In the data rows, 128 means zero.
Here are some rows, each followed by its group. Rows of different groups can look alike.
[ 95 198  38 172  64  25 126  30 152 136  89  26 151  34 116 132 101  33
  75  87 110 172 150 208 150 150 221  31  47 100  92 102 124  48  89  81
  57  88  68 148  26 208  39 103  72 158  48  45 100  63 151 163 100  50
  24  91  22 130] 0
[120 126 142 139 147 139 145 140 150 143 127 139 153 142 105 144 107 131
 149 132 116 145 152 120 151 152 117 138 140 109 123 112 147 143 140 138
 134 135 145 151 136 119 145 106 149 122 147 134 134 143 153 111 111 133
 138 135 133 144] 1
[ 92 193  39 172  63  29 136  31 152 137  90  25 153  31 110 140  99  48
  75  88 104 172 148 197 150 152 220  36  52 101  90 100 132  46  88  98
  83  87  66 150  28 207  40 104  74 153  52  57 119  61 152 149 102  69
  26 108  28 138] 0
[ 95 199  38 172  60  24 126  30 152 137  89  23 151  34 119 131 101  26
  76  89 111 173 148 211 150 152 224  33  44 101  90 100 126  47  91  76
  48  90  69 149  25 211  39 105  73 159  51  41  92  64 150 171 100  42
  23  83  23 125] 0
[120 124 144 140 145 139 147 139 150 141 128 139 152 141 106 144 108 132
 149 131 117 145 152 120 153 152 117 138 142 108 122 112 149 144 143 139
 134 136 143 152 137 120 144 108 147 122 143 138 130 143 151 112 111 135
 140 138 134 144] 1
[172 119 145  89 147 138 110 141  87 125 170 140  87 142 176 117 172 133
 156 167 175  94  92 131  98  87 117 138 144 173 170 170 111 143 148 128
 132 166 158  95 135 102 147 173 157 148 147 135 129 160  91 158 172 133
 139 127 134 117] 2
[ 92 137 104 161  72 132 147 117 152 128  92 131 150 125 103 142 102 136
  77  89  93 153 151 125 152 151 131 124 109 102  91  99 142  91 102 134
 131  88  79 152 134 157  93 102  79 114  84 129 132  84 152 111  99 132
 133 137 134 145] 3
[ 93 129 124 158  86 135 144 128 150 129  93 139 152 132 101 142 102 134
  79  89  96 150 151 122 151 153 124 130 118 102  93 101 144 116 105 135
 129  88  86 152 137 144 111 102  80 111 101 133 134  88 152 111 101 134
 137 134 135 146] 4
[170 128 144  89 148 136 111 144  89 131 168 139  87 142 183 119 171 137
 155 168 181 102  95 136  98  88 118 139 143 172 170 170 114 143 152 130
 132 164 159  95 137 108 145 173 156 157 148 135 128 162  96 169 170 132
 139 129 134 119] 2
[120 122 142 138 146 137 147 143 151 140 127 141 152 143 105 142 107 133
 148 132 115 145 153 120 151 151 117 141 140 110 122 113 149 144 141 138
 134 135 143 152 139 119 146 107 145 121 147 136 135 143 154 112 111 134
 138 134 133 146] 1
[ 99 124 140 147 127 136 147 139 151 127  95 138 152 142 103 144 102 134
  97  94  98 145 151 120 151 153 119 138 133 101  97 100 144 141 117 138
 131  92 105 153 139 129 133 102 100 114 129 136 132 108 154 111 102 135
 139 137 134 145] 4
[ 98 130 138 156 113 135 147 137 152 134  94 141 152 138 100 143 102 132
  90  91  99 152 152 121 153 152 122 135 128 102  96 101 145 138 115 138
 131  89 101 153 139 140 127 101  93 114 124 132 134 104 154 112 102 135
 135 132 134 145] 4
[122 124 145 138 147 139 147 142 153 141 127 142 151 143 107 139 108 132
 149 132 117 142 152 117 151 152 116 138 141 107 125 114 149 145 141 138
 132 135 145 151 137 118 146 109 147 123 146 137 136 142 152 115 110 133
 138 136 135 147] 1
[116 123 142 139 147 137 146 141 152 139 124 142 151 139 105 145 109 133
 146 129 113 143 150 117 153 154 119 139 143 109 120 109 148 144 138 138
 130 131 142 153 136 117 142 104 144 121 145 136 135 141 150 113 109 133
 140 135 135 142] 1
[ 91 165  45 169  64  86 146  55 152 132  90  59 152  45 104 141 101 126
  74  89  99 166 153 146 152 152 176  81  78 101  91  98 140  50  93 127
 129  88  72 151  91 194  59 103  74 128  57 110 132  70 151 118 100 127
  63 132 115 142] 3
[115 125 144 145 144 136 148 141 152 140 117 141 151 140 105 143 107 132
 142 120 114 146 153 120 150 153 117 137 139 104 113 105 149 142 137 136
 132 119 140 152 138 123 144 104 142 121 147 137 134 138 153 113 106 134
 140 136 134 147] 5
[ 92 193  40 171  63  31 136  27 152 138  88  31 149  31 112 139 103  47
  75  89 104 171 149 197 151 153 217  37  51 102  89 101 132  45  90  98
  86  89  65 150  25 208  39 104  75 154  51  58 118  62 152 149 101  68
  26 110  30 137] 0
[170 111 144  88 150 138  98 142  84 110 167 141  84 141 167 107 170 133
 156 167 167  84  85 126  88  86 115 134 140 172 169 171  96 142 143 125
 129 166 157  88 139 101 146 169 157 137 149 134 122 157  85 145 171 130
 141 124 137 105] 6
[168 110 141  87 147 137  85 142  83 103 166 144  81 141 167  89 172 134
 154 168 162  80  78 124  75  83 118 139 137 172 168 169  88 145 138 115
 128 164 156  76 138 102 144 170 156 129 148 132 117 155  79 143 170 126
 139 114 135  87] 7
[119 122 144 139 150 137 146 143 151 141 126 139 153 143 105 143 107 134
 149 128 117 148 153 118 151 151 122 138 140 109 123 110 148 145 139 138
 131 132 142 150 136 121 145 106 148 123 144 137 135 143 150 111 110 135
 139 136 134 146] 1
[171 112 140  87 149 136 104 143  86 116 167 138  87 141 169 114 171 133
 157 168 167  86  91 125  93  85 117 140 138 170 170 170 103 144 145 123
 129 165 156  93 136 101 148 170 156 139 147 134 124 158  87 147 171 134
 137 126 136 110] 6
[112 127 143 146 144 137 150 141 152 142 114 141 152 140 104 140 106 132
 138 115 113 147 152 119 153 152 120 142 140 106 112 104 149 144 136 137
 132 115 136 152 141 125 141 105 139 123 144 135 135 136 151 113 107 135
 141 135 136 146] 8
[ 93 186  40 172  61  40 143  34 153 136  90  30 153  33 107 142 102  84
  74  88 101 171 150 176 151 153 209  47  60 101  89 100 137  48  92 112
 115  89  67 151  33 206  43 102  72 142  51  78 129  63 154 134 100  99
  29 125  51 142] 0
[118 123 145 138 147 138 146 140 151 141 127 140 152 139 106 144 107 132
 148 131 117 143 153 118 152 152 118 137 142 108 122 112 147 143 138 137
 132 135 142 152 137 118 142 107 147 120 145 136 133 143 151 115 111 132
 140 135 135 147] 1
[170 116 143  88 150 139 111 142  87 120 167 142  88 141 173 120 170 136
 156 167 173  92  93 128  96  88 118 140 139 170 168 171 109 144 147 126
 131 166 155  95 139 103 146 173 156 146 148 135 127 160  92 156 169 131
 139 129 135 115] 6
[169 108 145  86 150 138  85 143  84 104 167 138  82 144 165  90 170 133
 155 167 163  79  79 124  77  84 116 139 141 171 167 170  87 143 135 114
 129 165 155  78 138 100 144 169 157 130 147 131 119 156  80 143 170 130
 138 115 137  88] 7
[105 118 143 144 141 138 145 141 152 134 106 140 153 143 104 144 103 132
 128 105 105 142 151 119 152 151 117 138 137 102 106 103 145 144 124 136
 133 107 127 151 138 121 139 103 127 115 139 135 136 124 149 111 102 132
 138 137 136 144] 8
[171 111 145  85 150 137  68 142  83  98 170 141  79 140 174  56 171 129
 156 168 165  77  72 127  64  80 117 136 135 174 171 171  76 143 131 102
 120 167 157  70 136 104 149 172 155 133 148 126  92 157  77 154 171 120
 137  95 135  61] 7
[ 93 196  40 170  62  26 133  29 153 137  90  28 151  32 113 137 103  42
  75  89 103 174 150 202 152 153 220  31  51 102  90 100 130  48  91  91
  72  87  65 149  25 210  40 103  72 155  48  51 114  64 152 156 101  59
  26 103  27 136] 0
[118 125 146 141 146 139 146 145 150 142 124 140 152 140 106 145 108 133
 147 128 117 147 152 120 150 153 119 140 140 108 122 113 149 145 140 137
 132 131 142 149 136 119 143 107 146 121 146 134 134 139 152 110 110 134
 138 137 136 143] 1
[ 98 132 137 156 116 136 147 137 151 134  94 137 153 139 101 142 102 131
  91  92  99 152 153 120 151 151 125 137 130 101  95 101 148 138 118 136
 132  90 102 152 136 138 125 103  94 121 123 135 134 106 152 108 101 135
 139 135 134 144] 4
[171 111 142  86 149 136  78 143  82 101 168 138  78 143 169  75 172 132
 156 167 163  81  76 126  67  82 119 137 135 172 169 171  83 142 137 110
 125 167 156  73 136 101 149 172 157 131 149 131 110 154  77 146 169 125
 139 107 136  78] 7
[173 120 142  87 149 138 113 143  87 125 166 140  87 142 178 119 172 133
 154 167 174  94  95 131 100  87 120 140 143 170 168 171 114 143 150 129
 131 164 159  94 137 103 145 174 155 151 148 134 126 159  91 156 170 131
 137 127 133 116] 2
[ 93 153  62 167  63 111 142  76 153 129  90  90 151  67 102 142 103 128
  75  88  93 161 152 135 153 152 155 100  91 100  90 101 141  55  94 131
 134  88  72 151 121 181  67 102  76 119  61 118 133  73 152 113 101 128
 105 135 129 142] 3
[ 92 140  88 161  70 130 147 105 152 129  89 121 151 108 102 144 102 131
  75  90  94 159 150 124 151 150 135 122 105 100  92 100 139  77 100 134
 131  87  77 150 134 163  87 102  75 117  75 124 134  78 154 115 101 132
 131 133 134 145] 3
[ 96 130 133 156 106 137 146 135 153 134  93 138 152 139 101 145 102 134
  86  91  97 151 153 121 152 153 121 138 128 101  96 100 145 134 111 134
 132  90  98 154 139 145 123 103  87 117 123 134 134 101 155 111 101 134
 141 136 134 144] 4
[171 115 142  88 145 137 109 140  86 121 167 141  89 142 172 117 171 132
 155 167 172  90  92 126  98  87 118 138 142 171 170 172 108 144 147 127
 131 166 156  93 137 102 148 170 155 143 148 134 129 159  89 153 172 130
 138 124 135 113] 6
[117 125 143 143 146 138 146 141 152 146 125 142 152 140 107 143 107 134
 146 126 115 146 152 118 151 152 117 141 141 106 120 110 148 144 139 138
 134 127 140 150 137 120 145 107 144 123 146 135 139 140 153 113 108 135
 139 135 136 147] 5
[111 128 144 147 146 138 148 142 152 144 111 138 151 139 104 142 104 135
 135 109 109 149 152 118 153 152 117 136 140 104 111 103 148 143 135 137
 132 110 133 151 137 128 142 104 135 123 142 135 135 133 151 113 106 130
 141 135 137 146] 8
[122 125 144 140 147 139 146 144 151 143 127 140 150 143 105 144 107 133
 148 132 117 145 151 118 149 151 116 139 142 109 125 114 148 146 138 137
 130 137 146 152 137 119 144 106 147 121 145 137 134 144 153 113 110 132
 139 133 137 144] 1
[104 129 139 150 134 137 147 141 151 138  99 140 153 141 102 144 104 134
 107  96 106 153 153 120 152 152 121 135 135 104 102 100 150 141 125 137
 130  94 116 153 135 131 138 104 109 116 135 135 135 118 152 114 102 135
 139 133 135 144] 4
[114 121 142 138 147 138 148 143 152 139 117 140 151 142 104 142 105 132
 145 123 113 142 150 121 153 152 117 139 141 107 116 105 149 146 135 140
 130 125 138 150 137 116 145 104 144 119 145 137 133 137 152 111 106 132
 138 136 135 145] 5
[120 121 144 138 147 137 148 143 151 140 127 141 151 141 107 143 107 131
 146 132 117 143 151 120 152 153 119 137 141 109 124 111 151 142 140 136
 130 137 144 151 138 119 146 106 147 124 147 139 136 142 152 114 111 135
 138 136 135 146] 1
[170 112 145  88 149 136  92 142  82 106 168 139  84 142 165  98 170 131
 155 167 166  84  80 123  82  84 116 139 140 170 167 171  91 143 138 119
 128 165 158  81 136 101 146 171 157 131 147 134 120 156  80 141 171 129
 138 119 133  96] 2
[ 97 124 137 151 113 137 146 134 154 130  93 139 152 141 101 143 103 132
  88  91  93 144 151 119 151 153 122 133 128 102  97 101 144 136 113 136
 132  90  98 155 138 135 126 102  93 111 120 137 133 101 151 111 100 134
 141 137 135 143] 4
[171 119 144  90 149 137 113 143  87 128 168 142  89 142 180 118 172 134
 155 166 176  95  95 134 100  87 121 138 142 171 171 170 112 145 151 127
 132 166 158  95 138 104 149 173 156 152 147 134 128 160  93 162 171 130
 140 126 136 114] 2
[112 123 142 139 145 140 147 143 153 137 112 138 153 143 103 140 105 134
 140 114 109 143 152 118 150 150 117 137 140 105 113 106 145 143 131 137
 130 117 135 151 138 120 143 105 139 117 145 135 135 135 151 112 106 135
 139 135 137 143] 5
[169 113 142  87 149 139 102 144  86 114 169 141  86 142 169 114 170 131
 155 166 166  86  88 127  93  86 116 139 140 171 168 171 102 145 146 123
 130 167 157  92 135 101 147 171 156 138 145 135 125 157  86 144 171 132
 140 127 134 108] 6
[ 90 153  65 168  64 115 146  79 153 129  89  94 151  73 103 144 102 132
  74  89  92 161 153 131 150 152 149 103  91 101  92 100 142  60  98 128
 131  87  72 154 126 177  69 103  72 118  64 119 134  73 154 118 100 130
 110 132 128 147] 3
[119 125 144 139 146 140 149 144 152 142 126 140 152 140 105 145 108 128
 148 131 116 149 150 118 151 153 120 138 143 110 124 112 146 144 140 136
 132 133 143 154 135 120 145 107 148 121 147 136 135 142 150 114 112 133
 140 136 134 145] 1
[117 123 144 137 147 139 146 142 151 139 121 140 152 139 106 144 108 134
 146 125 114 143 152 119 150 153 116 138 142 107 120 108 147 144 138 139
 132 129 142 152 137 118 146 106 146 118 145 135 133 138 152 113 110 133
 141 136 134 144] 5
[ 91 164  46 169  63  90 144  54 153 133  90  59 151  46 106 144 101 126
  78  89  96 166 152 143 151 151 173  82  79 101  91 100 138  52  92 124
 127  89  70 151  93 191  59 102  73 126  56 108 132  69 155 119 100 125
  64 133 117 146] 3
[169 111 145  85 147 139  93 143  85 107 167 141  82 141 165 102 171 132
 155 169 163  84  83 124  82  82 115 138 138 171 168 171  94 144 139 119
 127 167 157  83 136 101 146 169 155 132 147 132 120 155  82 140 172 134
 138 119 135  97] 2
[167 113 143  84 148 138 101 143  85 114 167 141  87 140 165 111 172 132
 154 167 166  86  89 125  88  86 117 139 140 171 169 172 100 144 142 123
 130 168 157  89 137 102 149 169 154 135 150 134 126 156  85 143 171 129
 140 124 136 107] 6
[101 125 141 144 138 135 147 139 153 132 100 140 151 140 101 142 104 134
 114  98 103 140 150 118 151 151 118 140 138 101 102 101 147 144 122 140
 131  98 118 151 136 125 138 104 118 113 138 138 134 118 148 110 103 130
 139 136 137 142] 8
[171 119 141  88 148 136 111 141  86 124 168 139  90 143 179 118 173 131
 155 167 176  93  93 130  98  89 117 141 142 170 170 171 111 146 148 129
 131 167 159  95 138 106 149 175 155 148 147 135 126 160  91 156 171 129
 138 127 135 116] 2
[166 110 144  87 149 136  85 144  83 102 168 140  83 142 166  86 171 133
 155 167 162  82  76 125  73  82 117 139 137 171 169 170  87 145 136 113
 127 166 155  77 138 104 146 170 157 130 147 132 116 156  81 146 172 128
 138 114 138  88] 7
[169 117 144  87 147 138 108 143  86 117 170 142  88 142 170 115 170 136
 156 166 168  90  88 125  93  88 117 141 145 171 168 170 106 145 144 127
 131 164 156  91 136 100 146 170 156 142 152 131 123 157  89 148 169 129
 138 127 136 110] 6
[118 121 144 138 149 139 148 144 151 141 128 141 151 140 106 142 108 135
 149 132 117 144 151 117 152 153 120 140 144 110 124 112 148 145 139 137
 131 137 143 149 137 117 145 108 148 123 148 136 135 142 153 112 111 133
 137 138 137 144] 1
[116 124 143 144 147 138 147 139 151 142 118 140 152 140 107 145 106 132
 142 121 114 148 151 117 152 152 120 139 140 106 118 107 147 145 139 138
 134 123 139 153 137 122 145 105 142 124 146 135 135 140 152 110 107 134
 140 137 135 143] 5
[ 94 132 122 159  85 137 147 128 152 131  91 137 153 134 103 144 101 135
  80  89  95 151 150 120 153 152 125 128 120 101  92 101 144 116 106 134
 132  89  88 152 133 146 110 102  81 113 102 133 134  90 153 111 101 132
 137 136 136 144] 4
[167 111 144  84 147 135  85 142  85 103 168 142  82 140 167  88 170 132
 156 169 164  80  79 125  75  83 114 138 138 170 169 173  90 145 137 114
 129 167 157  77 137 102 143 169 155 131 146 129 117 157  79 142 172 128
 137 114 136  87] 7
[ 98 122 141 148 125 135 147 140 152 132  95 139 153 139 104 145 101 133
  96  93  98 142 153 120 151 153 121 136 131 102  98 100 144 140 115 135
 131  93 101 153 137 129 130 103 100 110 131 136 136 108 153 109 101 133
 137 134 136 145] 4
[169 112 142  88 147 139  88 141  83 106 169 139  83 142 167  94 170 133
 156 167 163  84  81 122  79  84 116 138 139 172 170 172  90 145 137 119
 128 165 155  79 136 101 146 170 156 130 147 130 118 159  79 141 170 128
 140 117 135  89] 7
[113 126 144 146 146 139 145 141 153 142 112 142 152 140 105 142 105 132
 141 115 110 149 152 118 152 152 121 139 142 105 115 104 149 144 135 137
 133 116 135 152 136 126 142 106 138 121 145 137 136 136 152 111 105 132
 138 138 136 145] 8
[101 127 140 154 131 133 147 143 153 139  96 139 152 141 104 143 104 134
 102  98 103 153 152 120 152 153 120 135 132 102  98 102 145 140 125 138
 132  93 111 151 138 135 137 103 105 117 133 135 135 115 150 113 101 132
 139 136 134 146] 4
[169 110 142  86 149 136  83 143  83 103 167 140  82 139 168  81 171 133
 154 167 163  81  78 123  69  82 115 136 138 171 169 169  83 146 133 112
 126 167 156  75 135 103 147 171 155 133 149 130 111 155  80 145 170 126
 141 111 134  80] 7
[122 125 143 138 147 138 148 145 153 144 128 141 151 142 107 144 108 134
 148 130 115 146 153 119 152 152 117 142 139 110 125 114 149 144 141 137
 130 137 145 151 138 120 147 108 147 119 146 139 136 143 152 113 112 132
 139 136 132 147] 1
[ 95 128 127 156  95 137 146 130 151 129  91 138 152 138 105 140 102 132
  81  88  96 147 151 120 151 153 122 132 121 101  93 100 143 125 107 137
 132  90  89 152 138 141 112 104  83 114 107 132 133  93 151 110 101 134
 139 137 135 145] 4
[101 123 139 146 129 136 146 140 151 130  96 139 152 141 103 144 103 129
 100  95  99 144 152 119 151 152 121 137 134 102  97 101 146 140 117 136
 132  93 108 151 137 126 132 104 103 113 130 136 133 111 151 109 102 134
 137 135 136 144] 4
[172 119 144  90 149 139 114 145  88 126 168 140  90 142 177 117 170 132
 155 167 176  95  94 135  98  89 119 139 143 172 169 170 112 144 150 128
 128 166 156  97 138 105 147 173 154 149 148 135 127 161  92 156 172 131
 140 129 135 115] 2
[166 110 143  84 148 136  85 142  82 101 170 140  82 141 164  89 171 134
 155 169 164  82  80 122  76  82 118 139 138 171 168 171  88 144 134 114
 126 167 159  78 137 101 147 170 155 131 148 132 116 156  80 140 172 128
 140 116 135  90] 7
[ 98 121 140 148 126 136 149 140 151 131  97 140 153 141 102 143 102 133
  99  96 102 143 152 120 152 152 118 138 130 103  98  99 144 141 114 135
 131  94 110 151 136 128 131 103 101 113 131 134 135 107 151 112 100 133
 139 134 135 144] 4
[171 119 143  91 150 141 114 140  88 127 169 142  88 141 177 118 172 131
 157 167 174  95  95 132 100  87 119 139 142 170 169 172 112 145 146 129
 133 168 156  94 136 104 149 173 156 152 148 133 128 159  92 162 171 133
 141 129 135 116] 2
[ 93 136 113 159  74 131 144 122 152 128  92 131 152 127 101 145 102 130
  77  89  96 156 153 123 148 150 128 127 113 102  92  98 144  98 100 136
 132  89  80 152 136 154 100 102  77 114  88 131 134  84 152 111 101 133
 137 134 135 146] 3
Which 3 groups are nearest to each row below, nearest first, going by the distance to the group's nearest row?
[113 120 143 139 145 138 146 139 152 137 118 140 152 141 104 145 105 136
 143 122 113 144 150 118 153 151 116 140 142 105 116 107 147 143 133 138
 134 122 137 152 138 121 144 105 141 118 147 135 134 135 151 111 107 133
 140 135 134 147] -> 5 8 1
[ 90 151  66 166  65 117 142  83 151 133  90  97 151  73 101 142 101 133
  76  88  94 162 153 130 150 152 152 101  91 101  90 101 141  58  96 131
 133  88  71 151 126 175  69 101  74 120  61 120 137  71 153 117 100 128
 110 133 128 144] -> 3 4 0
[119 124 141 139 147 139 147 142 152 144 125 140 151 140 107 141 108 133
 149 128 116 146 152 117 150 151 117 140 141 107 121 109 147 144 138 137
 132 130 142 152 141 120 146 107 146 122 143 135 132 143 151 113 108 136
 141 135 135 144] -> 1 5 8
[ 92 151  62 165  62 117 143  80 153 131  90  95 153  74 103 144 100 132
  76  88  97 160 153 132 152 152 149 103  91 101  89 101 143  59  95 130
 132  89  72 151 122 178  69 103  74 118  64 122 133  74 153 118 101 128
 110 133 130 143] -> 3 4 0
[104 128 143 150 140 137 149 139 151 140 102 138 151 143 103 144 103 131
 118 101 107 151 152 119 153 152 118 139 138 103 103 101 147 142 129 138
 133  98 123 154 138 129 140 104 120 121 141 138 132 125 153 113 103 132
 139 136 136 144] -> 8 4 5
Which 3 groups are nearest to each row below, nearest first, going by the distance to the centre of the group?
[ 93 132 125 158  87 138 148 131 153 129  93 138 152 137 103 144 103 134
  80  90  91 151 152 122 149 150 123 135 118 100  93 101 141 120 105 135
 133  90  86 151 137 147 109 102  80 114 102 131 133  88 153 114 101 132
 138 136 134 143] -> 4 8 3
[ 97 132 126 156  88 135 147 129 152 131  92 136 152 134 104 143 101 135
  81  91  97 152 152 120 151 150 126 133 121 100  93 100 146 118 107 133
 132  89  86 152 138 147 112 103  82 114 102 132 133  90 153 111 101 131
 140 135 136 145] -> 4 8 3
[104 129 142 152 134 138 147 139 152 137  98 138 152 140 104 144 103 132
 108  97 102 151 153 120 151 151 122 138 134 102 102 101 149 142 126 137
 132  95 115 154 136 135 138 102 111 118 136 134 132 119 152 113 102 133
 138 135 137 146] -> 4 8 5
[ 95 134 127 158  95 137 146 133 151 130  90 137 152 139 102 145 100 133
  83  90  98 149 152 121 150 152 124 134 125 101  94 101 145 126 110 136
 133  88  91 152 136 142 120 103  82 112 112 131 133  94 150 114 100 132
 137 134 135 144] -> 4 8 5
Which 3 groups are nearest to each row below, nearest first, going by the average distance to the group's rows?
[170 116 146  89 148 135 112 142  87 122 168 141  89 142 176 120 171 132
 156 168 176  91  95 128  98  88 119 138 140 171 169 170 111 144 151 127
 132 165 157  95 139 104 150 174 155 144 149 135 126 159  91 154 172 130
 139 126 134 116] -> 6 2 7
[105 123 143 143 143 138 148 142 152 134 104 141 152 143 104 141 103 132
 125 103 102 142 151 116 153 152 119 137 136 105 104 101 147 144 125 136
 131 102 124 152 139 122 141 104 125 116 140 138 134 125 149 111 102 133
 140 137 137 142] -> 8 5 1
[106 128 144 152 140 139 147 139 154 140 104 138 151 142 103 144 105 132
 123 101 106 149 152 120 152 151 121 138 138 103 105 101 147 144 130 138
 133  99 126 152 138 130 141 104 123 122 141 135 135 128 155 111 102 134
 137 135 136 145] -> 8 5 4
[106 128 146 150 141 138 149 142 152 142 105 139 151 141 103 143 103 134
 123 103 108 151 153 122 151 153 121 138 138 104 105 103 148 142 130 138
 131 100 126 151 141 130 138 104 125 120 140 136 135 126 152 114 101 133
 140 133 137 146] -> 8 5 1
Which 4 groups are nearest to each row below, nearest first, going by the average distance to the group's rows?
[ 94 134 130 158  96 136 146 136 152 132  92 141 151 141 101 141 103 134
  82  90  97 151 150 120 152 152 125 132 125 102  94 101 146 126 112 133
 132  88  92 150 137 145 117 100  85 116 112 135 134  96 153 112 102 131
 137 136 133 146] -> 4 8 5 3
[117 123 142 138 146 137 146 140 150 138 123 139 152 142 104 141 106 133
 147 124 116 142 152 119 149 153 116 140 141 109 119 110 149 143 139 137
 130 129 141 152 136 119 143 106 145 120 145 135 132 136 151 111 110 133
 140 135 135 143] -> 1 5 8 4
Which 4 groups are nearest to each row below, nearest first, going by the distance to the group's nearest row?
[ 92 197  40 172  62  26 125  30 151 137  88  24 153  33 119 129 101  29
  74  89 110 170 148 209 149 151 223  29  46 101  91 100 126  47  89  80
  51  89  66 149  25 208  39 104  74 162  50  41  93  62 150 167 100  44
  26  86  20 128] -> 0 3 4 8
[ 92 197  38 172  63  25 129  29 153 137  90  26 151  33 116 133 102  33
  73  89 111 171 147 207 149 151 223  32  45 100  90 100 131  45  88  85
  57  89  65 149  23 210  38 104  73 159  48  42 104  63 150 163 100  48
  25  91  27 131] -> 0 3 4 8
Which 4 groups are nearest to each row below, nearest first, going by the distance to the centre of the group?
[ 91 176  42 168  63  55 141  43 154 136  87  36 151  36 106 143 101 112
  76  88  96 170 154 160 153 152 198  60  69 100  91  99 139  47  92 120
 125  88  68 152  51 200  50 104  73 136  51  93 132  66 153 126 102 114
  34 128  83 143] -> 0 3 4 8
